Each row has a name. After each piece below comes the name of the row it's from. Each question is about the rows just above it. Some pieces are copies with a little noise.

Z875: [-30  21  12  -1 -47  11]
Z652: [-7 15 -7 -1 -5 36]
Z786: [-6 21  6 -9 31 19]
Z35: [ -4  51  25  -4   0 -24]
Z718: [ 16 -18   4   7  48  48]
Z41: [ 19   3  14  -1 -23   9]
Z27: [  7  14   5   0 -43  12]
Z291: [  7  -5 -14  -3  52 -18]
Z756: [  9 -30 -18   6 -36 -20]
Z144: [ -5 -25 -15   5  30  28]
which: [-6 20  5 -8 31 19] => Z786
which: [ -6 -26 -16   4  29  28] => Z144
which: [ -4  51  26  -4  -1 -25] => Z35

Z786: [ 16  -8  22 -18 -20   3  10   1   2  -5  -6  -7  14   4  17  17 -10   4
   1   5   3 -12  11  -6  -3  -4  13  -1 -21  13  -8]
Z652: [ 10  -1   5  16   9  -5  -1  -4  -4  12  11  10   2  -8  17   2   1   4
   1  -1   3   6 -13  -6  11  -7  -5  13  -6  -1   2]
Z35: [-18 -24   2  33  31   3   2   1   2 -13  36 -16 -24   9  28 -45  -5   7
 -10 -15 -34  19   3 -15 -24  10 -15   6   9   9  -1]
Z27: [ -6  -1   5   8  -5  11  -6  20  11   3 -31  10  -5  20 -47   2  27  -8
   4   9 -16  15  11  49  11   7  -1 -22  -6  -8  12]
Z756: [ 22   7   2  25  16 -13  -6 -13 -11  37  11  36  14  -8  17  10   6  10
  10  -1  13   6 -37  -6  25 -14 -10  19  -6  -8   9]
Z291: [ 16   7  16 -26 -20  -1  10  -4  -1  -5   3  -7  21  -8  17  17 -15   1
  -1   5  22 -16  11 -15  -3  -7  13   6 -13   9 -11]
Z929: [-12  53  16 -18 -13  19   7  15  11 -22  11 -24  21 -19 -25 -14   1 -11
  -7 -12  41  15   3 -15 -10 -11 -24  26  13 -15  -1]
Z144: [ 22  -1   2  33  16 -17  -6 -13 -14  45  11  36  14 -13  17  10   6  13
  10  -1   3   6 -45  -6  32 -14 -15  26  -9  -8  12]
Z875: [ -6  -1   5   8  -5  11  -6  20  11   3 -31  10  -5  20 -47   2  27  -8
   4   9 -16  15  11  40  11   7  -1 -22  -6  -8  12]
Z386: [-12 -16   2  25  24   3   2   1   2 -13  28 -16 -24   9  17 -29  -5   4
 -10 -12 -25  15   3 -15 -17  10 -10   6   6   6  -1]
which: [ 22  -1   2  32  16 -18  -6 -13 -14  45  11  36  13 -13  18  11   6  12
  11   0   3   5 -45  -6  32 -14 -15  25  -8  -8  13] => Z144
which: [ -7   0   5   8  -6  10  -5  20  11   3 -31   9  -5  20 -47   3  28  -9
   4   9 -16  15  12  49  12   7  -1 -21  -6  -7  12] => Z27
which: [ 15  -8  21 -19 -20   2  10   1   2  -5  -6  -6  14   3  17  17 -10   4
   1   5   2 -11  11  -6  -4  -4  13  -1 -21  13  -9] => Z786

Z875: [ 25  -9  -5 -10  25   5  16 -26  23 -26   0  10   2  15   4  -6 -12]
Z35: [ 10  -5  -3  -4  12   3   5 -13  10 -19   2  14   2   4   0  -3  -3]
Z291: [ 33  36  11 -13   2 -12  24 -45  17  -4 -13  -7   9   9 -15 -20  19]
Z386: [  2  19  -3  -8   2  -3  27 -17   4  -4  -5   4   4   6  -1  15   7]
which: [  3  18  -4  -9   2  -2  28 -18   3  -4  -5   5   4   5  -3  15   9] => Z386
which: [ 10  -6  -2  -5  12   2   5 -14   9 -20   0  13   2   4  -1  -3  -3] => Z35
which: [ 25  -9  -4 -10  25   5  17 -25  22 -26   0  10   2  14   4  -5 -12] => Z875
which: [ 34  36  10 -14   3 -13  23 -45  17  -4 -12  -7  10   9 -15 -20  20] => Z291

Z718: [-6  1 -9 -5  2 12  6  2  3  2  6 -4 11  1  3]
Z756: [ -1  -8 -10  11  -3   2  -8  -5  -7  -3   3   1  35  -3 -10]
Z386: [  1   7   0   1   5   9   3  -1  16  -2 -16   0 -30  -1   6]
Z652: [-6  1 -9 -5  2 12  6  2 13 -9  6 -2  5  1  1]
Z875: [-6  1 -9 -5  2 12  6  2 13  0  6 -2  5  1  1]
Z786: [  1   7   0   1   5   9   3  -1  16  -2 -16   0 -30  -1   1]
Z291: [ 0 -2  3  9 -2 -1 -9  2 14  1 -5  7 33  0 -1]
Z41: [ -5  -4 -15  10  -3   3  -3   3  -9  -4  -4  -4  31   2 -11]
Z27: [ -2  -6  -2   1  -2   3   4  -6  -1  12   7  -4 -38   2 -18]
Z35: [ -7  -1  16   4   1   4  -4  -9   6   4   2  -3 -23   2   7]
Z929: [ 4  9  2  4 -4 16  2  0  1  3 -3  4  8 -6 -5]
which: [ -5   0  -8  -7   2  13   4   3  13 -10   5  -2   6   2   1] => Z652
which: [ -1  -7 -11  11  -3   2  -8  -5  -7  -3   3   1  35  -3 -10] => Z756
which: [  0   7   0   1   5  10   3  -1  15  -2 -17   0 -31   0   6] => Z386
which: [-7  2 -9 -5  1 13  6  1 15 -1  6 -2  6  1  0] => Z875

Z786: [ 20 -26   8 -11 -26  12  14   5   8  -5  14   9   4 -10  30   6  53  -4
   4  -2   6  -3 -14  20 -26 -28   5  -8  14   2 -18 -15  29  12 -13  26
   0  24   1 -32 -27  21 -22]
Z41: [  7   0   6   0 -16   4   8  -1  -2   3   3   0   1  -3  17  -2  18   5
   6  -5   0  -1  -7   7  -4  -8   5  -4   5  -1  -6 -13   9  11   1   6
   3  11   1  -4 -10  13  -8]
Z718: [ 19 -52   1 -19  -8   9  21  13  11 -19  17  18  21  -8  42  11  39 -10
  -4   8  11  -3  -7  16 -32 -24  -9  -2  11   2 -15  -2  16  -6 -28  22
  -8  31   5 -44 -20  45 -18]
Z144: [ 14 -46   2 -17 -17  10  20   7  15 -15  15  19  13  -8  41  14  44 -10
  -4   9   7  -2 -10  16 -29 -27   0  -6  10   4 -17  -4  24   0 -23  24
  -5  31   4 -43 -21  37 -20]
Z27: [ 31 -19   9  -9 -26  12  10  12  -2  -3  17   0  11 -10  22  -2  52   5
   9  -5  10  -2 -14  21 -26 -26  -3  -4  17  -2 -17 -15  17  12 -12  20
  -1  18   1 -24 -27  21 -22]
Z929: [ 21 -37   0 -14   3  11  14  15   0 -11  15   5  24  -6  27   0  21  -3
   1   0  12  -2  -3  10 -24 -13 -16   4  10  -2  -7  -2   5 -10 -23  12
  -9  20   5 -30 -14  37  -9]
Z875: [  0 -19  -1  -7  -1   3   8  -1  13  -8   2  15   1   0  17  13  12 -10
  -6  12   0  -1  -1   4  -6  -7   4  -4   1   4  -5   7  10  -3  -8   6
  -2  11   1 -17  -1  13  -4]
Z756: [ 21 -37   0 -14   3   5  14  15   0 -16  15   5  24  -6  27   0  21  -3
   1   0  12  -2  -3  10 -24 -13 -16   4  10  -2  -7  -2   5 -10 -23  12
  -9  20   5 -30 -14  37  -9]
Z291: [ 31 -19   9  -9 -26  12  10  12  -2  -3  17   0  11 -10  22  -2  52   5
   9  -5  10  -2 -14  21 -26 -26  -3  -4  17  -3 -17 -15  17  12 -12  23
  -1  18   1 -24 -27  21 -22]
Z386: [ 32 -52   2 -19  -2   9  20  21   0 -20  22   7  32 -10  39   0  39  -4
   2  -2  16  -2  -7  17 -34 -23 -18   4  16  -3 -13  -7   5 -10 -30  21
 -10  30   6 -43 -24  50 -17]
Z652: [  0 -20  -1  -7  -1   3   8  -1  13  -8   2  15   1   1  17  13  12 -10
  -6  12   0  -1  -1   4  -7  -7   4  -3   1   4  -5   7  10  -3  -8   6
  -2  12   2 -16   0  13  -3]
which: [  0 -20  -1  -7  -1   3   8  -1  13  -8   2  15   1   1  17  13  12 -10
  -6  12   0  -1  -1   4  -7  -7   4  -3   1   4  -5   7  10  -3  -8   6
  -2  12   2 -16   0  13  -3] => Z652
which: [ 21 -37   0 -14   4   5  13  16   0 -16  16   5  24  -6  27   0  20  -2
   1   0  12  -1  -3  10 -24 -14 -15   4  10  -2  -8  -3   5 -10 -22  13
  -8  20   5 -30 -14  37  -9] => Z756
which: [ 20 -26   8 -11 -26  12  14   5   8  -5  14  10   3 -10  30   6  54  -4
   4  -2   6  -3 -13  20 -28 -29   5  -8  14   1 -19 -15  29  12 -14  25
   0  25   0 -32 -27  20 -21] => Z786
Where do [ 21 -37   0 -14   3   5  14  15   0 -16  15   5  24  -6  27   0  21  -3
   1   0  12  -2  -3  10 -24 -13 -16   4  10  -2  -7  -2   5 -10 -23  12
  -9  20   5 -30 -14  37  -9] appear? => Z756

Z35: [ 32  11   0  59   8  24  36   5 -31  17  17   3]
Z929: [-11 -14   0  10 -22  56   8 -18   3 -28  33  -4]
Z291: [-13 -10  15 -17  -3  23  17   7 -18 -16  40  14]
Z386: [-13 -10  15 -17  -3  23  17   7 -18  15 -19  -2]
Z27: [ -5 -10  19  -6 -11   6 -10   9  20  34  25   1]
which: [-10  -9  16 -19  -5  19  13   6 -16  15 -19  -3] => Z386
which: [ 33  12   1  59   9  23  36   5 -34  20  16   2] => Z35
which: [-12  -7  14 -17  -3  25  19   9 -19 -17  40  16] => Z291

Z35: [ 0  1  4  0 -3 -2 -2  0 -4  0  0 -3  0  3 -2  1  1 -1  2 -2  2  7  1 -2
  0 -5  0  1  2  0  1  1  2]
Z291: [  5  -1   3   0  -1  -5  -1   3 -13  -4  -4   2   3   7   1   1   2   2
   4  -3  -3  19   5  -8  -3  -4   4   1   0  -3   6  -2   9]
Z41: [  0   0  -7   4   5  16   6  -9  28   1  13   1 -11  -8   0  -7  -1  -2
  -8   8   4 -44  -6  12   6   7  -7  -3  -3  11 -12   5 -15]
Z875: [ -1  -2  -4   1   2   9   2  -7  20   1   5   2  -8  -6  -2  -4  -1  -2
  -9   9   3 -29  -4  10   5   1  -3   0   0   7  -8   5 -10]
Z786: [ -1  -1  -5   4   2   7   5  -7  18   3   8   2  -5  -6   1  -5  -2  -1
  -8   6   2 -27  -4   8   6   5  -5   1  -1   5 -11   7 -11]
which: [ -1  -2  -4   1   2   9   2  -8  20   0   5   3  -8  -6  -2  -4  -1  -2
 -10  10   3 -30  -4  11   5   1  -3   0   0   7  -8   6 -10] => Z875
which: [  0  -1  -5   4   3   7   4  -7  18   2   8   2  -6  -8   1  -5  -2  -3
  -7   7   2 -27  -4   7   6   4  -5   0  -1   5 -12   9 -11] => Z786
which: [ -2  -1  -8   3   5  17   7  -9  28   2  13   1 -11  -7   0  -7  -2  -1
  -9   8   2 -45  -7  12   8   7  -7  -1  -2  13 -12   5 -16] => Z41
which: [-4  4  5  0 -4 -2 -1  1 -5  0 -3 -1 -1  2 -1  2  3 -1  1 -2  1 11  2 -1
  0 -4 -1 -1  3 -2  1  0  0] => Z35
which: [ -1  -2  -4   1   2   9   2  -7  20   1   5   2  -8  -6  -2  -4  -1  -2
  -9   9   3 -29  -4  10   5   1  -3   0   0   7  -8   5 -10] => Z875

Z718: [ -2  12 -12  43 -12  -7  12  23  -2 -13 -13 -30  -8 -10  26  10   4  16
   7  17 -34 -13 -33 -43   8   4   3 -39]
Z144: [  7 -11 -12 -42  15   9 -16 -18  10  10   4  29  17  -3 -25 -13 -10 -13
 -21 -18  35   9  34  39  -9   2  -8  27]
Z27: [ -2  12  29  43 -12  -7  12  23  -2 -13 -13 -30  -8 -10  26  10   4  16
   7  17 -34 -13 -33 -43   8   4   3 -39]
which: [  6 -12 -13 -42  17  10 -16 -19  10  10   4  29  17  -2 -23 -13  -9 -13
 -21 -18  35   9  34  39  -9   2  -8  27] => Z144
which: [ -2  12 -11  43 -12  -7  11  24  -1 -13 -13 -30  -9 -10  26  10   4  16
   7  17 -34 -14 -33 -43   7   4   2 -39] => Z718
which: [ -1  12  28  43 -14  -7  14  22  -2 -12 -12 -30  -8 -10  28  10   4  16
   8  17 -35 -12 -34 -43   7   4   2 -38] => Z27

Z652: [ -1 -24  43  14]
Z144: [-32  -8  -6  -7]
Z291: [-32  12  -6 -18]
Z35: [-21 -37  27  38]
Z386: [-32  12  -6  -7]
which: [ -1 -24  43  14] => Z652
which: [-22 -37  26  38] => Z35
which: [-32  -7  -5  -5] => Z144

Z41: [ 21  30  18 -19]
Z144: [-12 -46  -1 -19]
Z875: [ -7 -51  36 -29]
Z786: [ 15  20 -25 -16]
Z291: [ -7  12 -21 -23]
Z718: [ -3   1 -15 -21]
Z35: [-12 -46  -1  21]
Z27: [-14  22 -15 -11]
Z929: [ -7  15  28 -23]
Z652: [ 11   0  11 -22]
Z756: [ 12 -34   0 -18]
which: [-11 -47  -2  22] => Z35
which: [-12 -46  -1 -20] => Z144
which: [ 20  30  19 -18] => Z41
which: [ -2   1 -15 -20] => Z718

